In the rows, zero is written as 128.
The same turns and mirrors carry the whole set onto itself and the rows of a family onto each other. Which other rows belong to the same family as each row named below? List them in the order they appear above.
These 32 rows form 4 families of 8 rows each.
par: [102 151 110 151 145 120 137 116 141]
Vire: [125 139 150 113 148 131 146 104 127]
Fadu: [128 135 130 101 153 131 155 112 128]
kek: [119 106 126  85 131 134  82 139 131]
luto: [ 80 149 133 125 119 120 120 154 150]
lepu: [134 112  84 148 141 116 114 130 129]
Mimak: [139  93 112 101 148 131 124 122 110]
Tapo: [ 84 158 130 137 120 133 121 136 145]
mudip: [115  96  93 145 142 118 130 145 123]
vedum: [120  96  99 149 151 123 124 154 129]
voka: [ 95 110 107 129 124 119  88 161 143]
val: [109 145 154  85 134 128 115 130 144]
vop: [135 101 131 100 121 131  83 135 122]
Kevig: [103 114 104 129 129 134  84 163 143]
lafat: [124 136 144 124 149 114 145 101 125]
gul: [ 84 161 125 128 112 132 110 129 136]
Vedop: [108 123  93 136 106 125  88 150 126]
lem: [153  97 124 116 143 111 109 119 119]
dem: [100 141 109 142 138 124 160 137 134]
Kup: [129 138 138 106 162 137 147 118 135]
Kimip: [128 108 133 102 109 121  83 137 117]
fopu: [106 144 164  94 136 130 117 137 144]
Razu: [153  92 111 120 144 127 116 124 117]
Nel: [104 145 110 140 143 138 159 137 133]
mamis: [127 102  90 152 134 124 114 143 128]
gib: [106 147 120 150 144 127 153 119 136]
libu: [112 110 107 132 110 130  80 155 134]
dava: [101 150 159 102 124 136 114 121 138]
Bele: [124 106 125  89 128 145  86 143 124]
zub: [141  88 120 110 148 135 125 134 108]
dagu: [ 81 150 137 129 120 133 125 156 143]
Vesol: [106 143 159 100 117 126 117 114 120]

The rest of the family of Razu: Vire, Tapo, vop, mamis, gib, libu, dava
The rest of the family of Vesol: par, lepu, lafat, gul, Vedop, lem, Kimip
The rest of the family of Bele: vedum, Kevig, Kup, fopu, Nel, zub, dagu

The same turns and mirrors carry the whole set onto itself and the rows of a family onto each other. Which other rows belong to the same family as each row named below? List them in the order they appear above.
These 16 rows form 4 families of 4 rows each.
R: [122 113 172 146 116  80 141 158 137 110 105 164 146 117 128 140 169 135
 111 145  95  88 106 136 133 109 136 148 114 121 159 178]
L: [111  84  95 100 154 127 143 103 124 129  81 138 186 122 160 172 125 116
 117 115 127 124 123  90 147 157 132 109 108 138 126 151]
V: [124 159 128 122 156 111 142 160 132 106 117 175 153  92 112 143 185 118
  95 128 145 100 128 134 144 128 127 118 136 127 127 193]
A: [113  93 108 130  90 139 139 129 126 141 125 126 165 113 128 132 125 111
 101  88 117 118 133  95 131 166 146 100 106 118 189 139]
P: [136 110 142 149 127  76 147 167 150  92 109 167 152 121 124 139 164 156
 122 135 100  87 104 123 127 112 118 152 110 114 165 176]
T: [108 166 119 112 152 111 137 151 139 103 121 177 141  95 125 148 180 124
 111 127 133  93 131 145 135 124 114 133 124 140 132 194]
N: [131 113 147 155 124  74 133 163 137  92 112 163 159 130 124 148 165 153
 126 122  95  84 106 123 124 114 145 145 124 113 160 176]
Z: [117 159 114 108 138 100 142 153 148 102 116 180 146 100 123 131 172 127
 104 132 127  82 124 140 129 127 117 128 138 134 128 202]
Q: [134 104 153 154 114  75 151 162 138 100 114 167 148 133 128 134 165 149
 115 145 105  91 103 134 130 121 130 146 120 111 164 173]
H: [107  90  80 110 142 133 139 104 123 137  82 133 182 126 170 161 130 119
 116 108 112 124 113  95 158 161 133 111 113 134 134 158]
S: [106 102 102 118  87 135 142 135 125 122 123 130 151 112 143 132 104 113
 105 102 110 124 139  99 122 167 135 107 108 124 187 131]
D: [107  76 100 104 146 139 149  90 130 149  88 139 177 121 160 167 135 127
 109 124 126 122 126 102 150 157 114 120 104 146 138 154]
W: [110 162 130 128 147 109 151 167 140 103 118 173 149  92 121 143 178 126
 103 138 137  87 135 144 148 132 112 125 121 143 135 188]
Y: [120 104 113 135  97 134 135 122 130 147 104 134 156 112 136 141 117 104
  99  93 124 128 126  95 125 175 149  99 100 127 184 133]
M: [114  95 104 120 105 137 140 132 119 128 125 116 157 126 134 131 117  99
 109  84 116 129 134  95 126 167 140 100 117 124 181 141]
B: [117  74  99 103 148 135 146  95 127 141  93 140 176 128 151 190 141 116
 114 118 123 122 125  96 146 162 136 103 108 140 143 150]

The rest of the family of Y: R, Z, H
The rest of the family of B: P, W, M

